One turn or mirror swaps these rows in pairs. Which row does each one swap with?
z_188: [1,28,-15,24,-18,-3,-26,-10,-1,-5,30,3,-2,13,-15,24,-1,4,-27,-31,-10,33,-1,14,11,-2,3,-34,-29,12,-31,-2,1,0,16,-40]
z_113: [-5,21,-29,6,12,-2,-13,-7,2,-6,43,-2,-3,-13,-27,30,12,7,-39,-23,-10,25,1,12,11,-10,6,-41,-17,17,-27,-2,-17,0,30,-33]
z_989: [13,15,-16,13,11,22,5,-15,-7,30,16,-24,13,15,-4,-27,-20,-7,-16,-42,4,-6,19,-32,-12,9,24,20,4,21,-4,-30,-35,-9,42,-42]
z_273: [0,22,-27,4,0,15,-3,-18,38,-12,20,-15,3,8,-20,22,-24,13,-37,-36,-12,-8,0,-29,-33,4,21,10,5,26,41,-14,-26,22,12,-51]
z_772: [16,-7,-21,13,1,7,6,-15,-4,23,-9,-8,13,24,-5,-25,-37,4,-16,-54,-3,-2,17,-38,-9,16,18,26,-3,10,-6,-20,-20,-8,23,-17]
z_973: [-21,24,-21,7,-19,17,-13,26,8,-3,8,12,1,0,-25,41,-16,-9,-21,-45,-25,10,-25,-41,-12,0,-9,1,-11,15,-1,-16,-17,27,-2,-35]
z_606: [27,16,-9,32,11,-20,14,-18,-2,9,14,1,19,-16,-48,12,-33,37,-35,-24,9,8,16,-12,9,9,17,-21,1,-1,8,22,-11,20,24,-48]
z_287: [17,22,-3,23,1,-5,-10,-9,0,5,7,-12,-8,-19,-31,7,-41,7,-35,-24,17,-3,22,-25,-24,-4,45,24,38,24,12,-7,-17,1,6,-31]
z_341: [6,25,-14,25,-18,-8,-28,-14,-5,-2,22,1,-7,14,-14,29,-1,8,-27,-32,-10,36,7,15,6,2,7,-35,-24,10,-26,-2,8,9,14,-39]
z_308: [-1,-15,2,6,22,-9,-21,-8,38,4,-7,14,9,15,5,23,-19,2,-45,-19,-20,4,-6,-5,-3,-16,22,-20,-7,17,6,-5,-16,15,-4,-11]
z_864: [3,23,-24,-6,3,19,-3,-17,31,-6,23,-10,2,1,-21,25,-24,17,-31,-35,-15,-11,-7,-29,-35,6,22,10,3,20,40,-22,-28,21,14,-53]
z_614: [-3,1,-15,-9,32,27,16,-8,13,31,31,8,26,-13,-23,21,-10,14,-39,-25,-15,0,3,-38,-16,-1,7,-11,-17,4,9,-10,-55,23,35,-47]
z_383: [12,-19,0,12,18,-3,7,-15,-7,16,-10,7,1,20,1,7,-27,18,-40,-46,-8,13,9,-19,8,12,16,9,-14,-1,-7,-1,-17,-9,24,17]
z_896: [10,7,-17,14,10,23,9,-11,-9,33,14,-21,9,15,-13,-29,-31,-7,-17,-49,2,-9,21,-34,-13,6,19,15,10,21,-4,-30,-34,-8,38,-35]
z_476: [3,29,-7,30,-19,-2,-3,15,-21,15,21,13,3,-32,-50,43,-27,16,-30,-25,9,21,8,-28,3,5,1,-8,-1,3,-18,18,-16,19,12,-42]
z_357: [23,22,-11,21,3,1,-7,-19,15,-1,3,-22,-6,5,-16,5,-38,13,-34,-29,4,-3,22,-26,-28,4,42,25,30,23,26,-16,-12,0,8,-42]
z_849: [-13,36,-7,27,-14,16,-3,25,-17,13,29,13,-1,-19,-42,49,-14,6,-28,-33,-5,26,-1,-32,3,1,-10,-15,-8,10,-28,7,-23,15,15,-42]
z_646: [-5,9,7,21,17,-6,-19,6,-17,14,-2,12,-7,-25,-24,9,-25,-4,-32,-24,8,5,7,-38,-7,-12,35,10,22,20,-44,-7,-26,-3,5,-8]
z_777: [6,25,-21,16,-16,-9,-31,-9,1,-7,28,2,-2,8,-19,32,3,10,-33,-24,-12,32,4,12,9,1,4,-37,-25,9,-32,-2,-1,4,18,-40]
z_463: [16,16,-14,14,9,30,9,-7,-4,34,16,-21,10,8,-14,-23,-21,-11,-17,-42,6,-8,23,-33,-11,9,24,11,9,22,-10,-31,-40,-11,43,-38]
z_534: [-6,-7,-6,14,-1,-10,-22,4,29,-10,-19,13,6,23,-5,15,-18,-7,-38,-34,-23,11,-10,-13,-3,-14,12,-8,-4,16,6,-11,0,16,-15,-10]
z_970: [15,5,3,43,-17,-2,-20,5,-19,27,-16,-7,9,29,-1,-1,-28,-6,-25,-43,-4,30,27,-20,8,10,9,-1,-3,-1,-18,-10,3,8,15,-33]
z_218: [-28,22,-25,11,-18,23,-12,23,7,0,13,12,1,-2,-22,44,-15,-8,-26,-42,-23,11,-16,-48,-16,0,-9,2,-15,18,-9,-7,-22,27,3,-39]
z_990: [15,-4,-25,5,46,7,16,4,-1,5,23,-1,5,-18,-21,16,-2,-1,-54,-20,-18,23,6,1,16,-2,19,-25,-10,3,-10,5,-27,-9,41,-14]
z_790: [13,24,5,21,14,28,-6,-15,10,21,49,-10,1,-9,-20,13,-6,4,-44,-17,8,11,27,3,-2,-6,28,-32,9,18,-18,-14,-41,-13,44,-50]
z_929: [0,-11,-7,0,37,16,13,8,15,38,9,11,35,-3,-15,13,-22,2,-36,-29,-19,7,-1,-35,-2,-2,2,-16,-19,2,5,-1,-52,31,29,-33]

Swapped with z_970: z_790
Swapped with z_273: z_218
Swapped with z_287: z_476
Swapped with z_463: z_341
Swapped with z_973: z_864

One turn or mirror swaps these rows in pairs. Which row does each one swap with?
z_788: [-5,-4,-17,9,10,-12,12,-17,-15,14,-22,-29,-8,17,9,31]
z_667: [5,0,-39,2,19,-10,19,-4,-16,1,-5,2,21,0,8,9]
z_726: [-6,-2,33,12,0,9,22,1,0,-6,-44,-4,8,14,-1,10]
z_641: [4,4,-18,16,14,-10,3,-13,10,25,-13,-6,-5,14,30,12]
z_267: [8,-19,27,3,-14,-4,31,-12,-5,43,11,-12,-1,2,-10,-15]
z_640: [3,15,-17,-1,-6,-3,4,39,-1,14,-1,24,7,-7,2,-10]
z_524: [22,19,10,12,-15,-18,23,9,-23,-1,-39,-7,21,11,-14,0]
z_882: [-16,11,16,-1,-10,1,11,-12,-13,43,-1,-33,6,27,-18,-17]
z_211: [-12,-20,-29,-8,-18,11,7,24,-1,-6,-2,6,1,4,-4,-23]
z_208: [-3,23,23,-11,8,-21,21,21,-18,21,2,12,11,-6,-12,-4]
z_499: [2,-2,15,9,-4,-1,30,12,-9,-16,-44,-3,17,14,-18,12]
z_60: [-15,-14,-28,-1,-31,3,4,15,29,4,-12,3,4,7,-3,-14]
z_56: [12,7,-34,13,15,-27,12,-8,-2,24,-8,-10,3,13,14,17]
z_765: [-26,8,33,-18,-3,-20,32,1,-16,9,-15,-18,11,20,-18,10]
z_720: [-7,2,-43,-1,-23,-5,0,20,13,16,-13,-5,-4,22,16,1]
z_414: [-2,13,21,-10,-12,-36,19,-4,-24,29,5,-17,-2,11,-17,-21]
z_714: [-21,0,21,-19,-1,-29,36,-14,-15,26,10,-10,5,4,-4,-3]
z_378: [-4,-11,-21,2,-44,3,12,25,14,7,-16,8,-2,9,7,-19]
z_331: [6,-34,-3,7,-25,22,22,8,9,24,2,2,0,2,-2,-18]
z_282: [-20,7,27,-13,-9,-35,24,-16,2,29,-2,-20,6,7,-20,-7]
z_506: [-1,-6,-1,14,-13,3,13,3,-12,-7,-47,-23,-6,19,-4,26]
z_108: [-24,-11,-19,2,-16,34,2,10,4,18,-6,-13,8,22,-9,-18]

Swapped with z_524: z_667
Swapped with z_765: z_720
Swapped with z_378: z_714
Swapped with z_788: z_506
Swapped with z_211: z_414

One turn or mirror swaps these rows in pairs. Which row does each one swap with?
z_178: [5,-1,27,-19,-22,12,-16,-17,22,-30,-10,22,-5,21]
z_49: [31,-14,26,-28,22,8,0,-27,24,-21,-21,13,-4,9]
z_616: [-2,-5,22,-26,-19,-12,-9,-20,17,-12,-33,21,-15,29]
z_570: [33,-23,-26,14,3,6,-5,6,20,-1,-36,-8,-2,-1]
z_705: [31,-9,-29,26,3,7,-14,-5,8,-2,-24,-9,-4,-13]
z_598: [36,-33,-14,-9,4,9,-21,-22,2,4,-19,-4,-10,31]
z_766: [15,-5,9,29,21,-13,-24,-11,0,-10,-7,-7,1,-22]
z_668: [-4,2,41,-20,13,-9,2,-25,18,-13,-30,1,-11,13]
z_71: [11,1,19,-21,-14,5,-5,-38,14,-17,-13,25,-6,33]
z_142: [31,-3,-26,22,-1,6,-5,-1,27,-5,-37,-2,-3,-16]
z_693: [36,-15,-7,-16,3,14,-29,-37,2,8,-16,4,-13,29]
z_277: [-13,5,9,17,-16,-27,-23,7,7,1,-31,6,-9,-6]
z_884: [-14,7,29,17,11,-22,-9,-16,6,-9,-22,-11,-7,-7]
z_771: [-4,11,19,16,-16,1,-34,14,11,-8,-10,9,2,-12]
z_632: [43,-17,-11,-24,7,23,-13,-27,11,0,-23,5,-10,23]
z_581: [-1,18,7,23,-5,-7,-20,12,12,7,-21,8,6,-19]

Swapped with z_668: z_884
Swapped with z_693: z_142
Swapped with z_766: z_49

One turn or mirror swaps these rows in pairs. Which row does each one swap with?
z_5: [-13,-45,-19,-1,17,12,11,5,9,-6,-3,-26,-6,-1,0,26,-26,13,5,-16,-19,20]
z_411: [-40,-6,-2,-16,-6,-2,-14,28,31,1,-2,-2,-17,-13,14,9,6,-17,17,26,-3,1]
z_22: [-12,-6,0,-45,-1,-18,15,-5,14,-6,12,-23,-16,13,18,-11,9,-11,14,43,-5,5]
z_239: [-30,7,-36,-13,8,17,-19,11,-1,13,-11,1,4,5,23,-15,1,-1,21,12,6,-2]
z_769: [-21,1,-25,-24,20,8,0,-23,27,-5,11,-39,16,-2,16,-23,7,2,-2,43,-4,-5]
z_977: [-11,1,-29,-24,21,12,-11,-30,14,-3,10,-39,11,6,9,-22,1,0,-8,35,-6,1]
z_20: [10,2,-25,3,12,10,10,6,-16,-27,2,15,-6,-6,-18,8,-10,12,28,13,-29,-13]
z_311: [-14,-16,1,-49,-8,-14,12,-1,21,-5,5,-34,-29,7,17,-9,-8,-2,17,32,4,2]
z_151: [6,-21,-2,-18,0,9,-21,-10,-10,4,-4,-24,-24,-7,11,27,-10,-4,-11,17,27,-15]
z_152: [9,-1,4,-9,21,7,14,-6,17,-9,40,-14,4,-11,-11,4,12,21,12,31,4,-42]
z_801: [9,-2,-26,-13,23,13,13,15,-9,-10,-3,19,0,-6,-21,16,-11,1,21,-1,-33,-12]
z_672: [15,-23,-9,-14,8,13,-11,-18,-21,-5,-3,-29,-18,-8,9,24,-15,6,-10,10,24,-18]
z_948: [-2,2,-28,-27,18,12,-8,-30,13,1,6,-39,7,10,10,-20,3,4,-8,39,-9,-1]
z_494: [-5,-1,9,-4,18,6,24,-5,35,-12,34,-21,6,-10,-1,-1,16,18,4,30,5,-35]
z_259: [4,0,-27,-7,29,20,12,5,-17,-18,16,13,-6,-16,-18,5,-12,5,30,15,-32,-15]
z_723: [8,4,-35,-14,23,13,20,17,-13,-31,7,10,8,-11,-13,3,-11,-2,26,11,-27,-10]
z_179: [15,-22,-6,-14,-1,12,-17,-16,-15,2,-6,-25,-19,-8,11,28,-14,-2,-10,12,21,-21]
z_438: [6,-3,-3,-7,27,13,28,-10,8,-22,41,-3,-4,-19,-10,8,2,10,15,26,-18,-38]
z_148: [8,-23,12,-6,-3,-7,13,3,19,-1,35,-37,-3,3,14,26,-8,5,-12,-1,11,-3]
z_318: [-16,-21,-28,-3,12,14,-5,24,2,0,-10,-34,-18,-29,-2,14,-21,14,3,-18,15,-18]
z_836: [-19,-24,-24,-24,22,15,1,-36,27,-4,5,-46,13,7,18,-9,-2,9,0,25,-10,2]
z_925: [-20,-32,-27,-4,20,14,2,1,25,-1,-1,-42,8,-4,2,11,-19,5,1,-7,-29,24]
z_467: [4,4,-3,-21,21,5,24,-16,17,-18,30,-6,15,-19,-6,13,8,10,19,28,-2,-43]
z_531: [2,-5,-28,-8,23,9,9,18,-20,-27,-5,16,-7,-11,-3,15,-6,1,28,7,-33,-3]
z_345: [-40,-1,-3,-13,-1,-4,-1,31,37,-2,6,-2,-9,-10,8,-4,8,-12,23,27,-15,4]
z_577: [-37,-2,-2,-14,-9,-3,-9,27,36,2,2,0,-10,-12,12,4,6,-15,25,27,-12,-1]
z_536: [5,-20,11,-5,-5,-6,15,2,15,-8,32,-29,-3,3,24,33,-7,-2,-12,-1,12,0]
z_957: [-28,-40,-16,3,15,10,13,8,25,-11,2,-28,-4,-13,8,28,-18,17,17,-15,-22,15]
z_230: [-30,-43,-13,4,19,11,14,4,21,-7,5,-28,-4,-7,7,26,-17,10,12,-15,-22,16]
z_980: [5,-8,-31,-10,20,14,3,9,-27,-20,-15,9,-3,-5,-5,12,-17,5,25,3,-21,13]
z_78: [9,-10,-2,-10,27,13,38,-5,8,-9,32,-9,7,-7,-12,5,6,18,20,21,-4,-43]
z_157: [6,6,1,6,14,5,26,-10,8,-18,29,-9,3,-16,-10,8,10,20,22,31,-10,-38]
z_967: [-17,-12,-26,-15,5,8,-1,25,5,5,-21,-45,-28,-28,7,3,-22,5,1,-6,9,-13]
z_785: [-14,-18,-5,-51,-13,-13,9,8,9,-3,-3,-33,-29,9,16,-9,-3,-9,18,26,3,-2]
z_54: [-17,-16,-20,-20,-4,4,0,28,7,3,-12,-50,-25,-27,4,4,-14,1,4,-4,15,-20]
z_213: [-33,2,-39,-17,10,13,-15,8,-4,3,-17,-2,3,1,28,-16,1,-2,24,12,-1,-1]

Swapped with z_311: z_967
Swapped with z_22: z_318
Swapped with z_230: z_977
Swapped with z_577: z_179
Swapped with z_438: z_259
Swapped with z_494: z_980
Swapped with z_723: z_78

One turn or mirror swaps these rows in pairs. Which row does each one swap with?
z_902: [5,-28,-30,-17,-15,-28,-9,-10,0,-15,5,5,-12,9,11,20,6,-11,-20]
z_920: [-1,28,23,16,-19,1,4,-2,18,-29,-8,8,20,-24,-16,-6,12,15,0]
z_478: [-30,-22,-8,-14,-14,-24,-1,-22,20,-16,9,0,-7,-9,11,14,7,6,-16]
z_379: [27,36,-19,-3,-28,-16,-8,9,-12,16,-6,-6,-3,20,0,21,6,-4,-5]
z_955: [42,4,-4,-20,29,-6,-18,10,-7,-9,7,3,-4,-17,-2,15,10,1,-7]
z_728: [-2,-7,-22,19,13,-32,-16,-9,9,4,8,-15,-13,12,13,26,-1,-16,-14]
z_569: [10,1,13,-18,5,-10,-7,11,25,-38,13,11,-3,-37,5,7,11,20,-10]
z_202: [-28,-10,-24,-15,-12,-29,-12,-13,-10,-10,12,5,-19,-2,10,26,5,-7,-15]
z_576: [-1,21,3,9,-15,9,5,34,-5,0,-15,-2,22,-20,-35,3,10,2,8]
z_767: [17,28,19,10,11,-9,-2,24,-21,12,-5,3,11,-5,-31,12,1,-10,-2]
z_585: [19,-1,1,6,-25,5,10,34,15,-14,-18,1,26,-13,-28,-3,11,3,0]
z_798: [-5,14,10,37,-6,-8,4,26,36,-8,-7,-13,17,-14,-14,3,4,3,1]
z_635: [15,9,-15,-2,10,-20,-20,-36,-22,-5,3,3,-9,9,7,19,8,-11,-13]
z_747: [-8,33,-1,-2,-53,-21,4,8,23,-16,2,4,-4,0,10,14,7,15,-8]
z_352: [-31,6,17,-5,-9,-38,-3,-7,5,-23,20,16,-18,-11,7,21,-1,0,-20]
z_529: [19,4,-2,4,5,9,2,15,-3,18,-19,-13,26,-6,-32,3,10,-2,4]

Swapped with z_767: z_352
Swapped with z_529: z_478
Swapped with z_728: z_798
Swapped with z_576: z_202

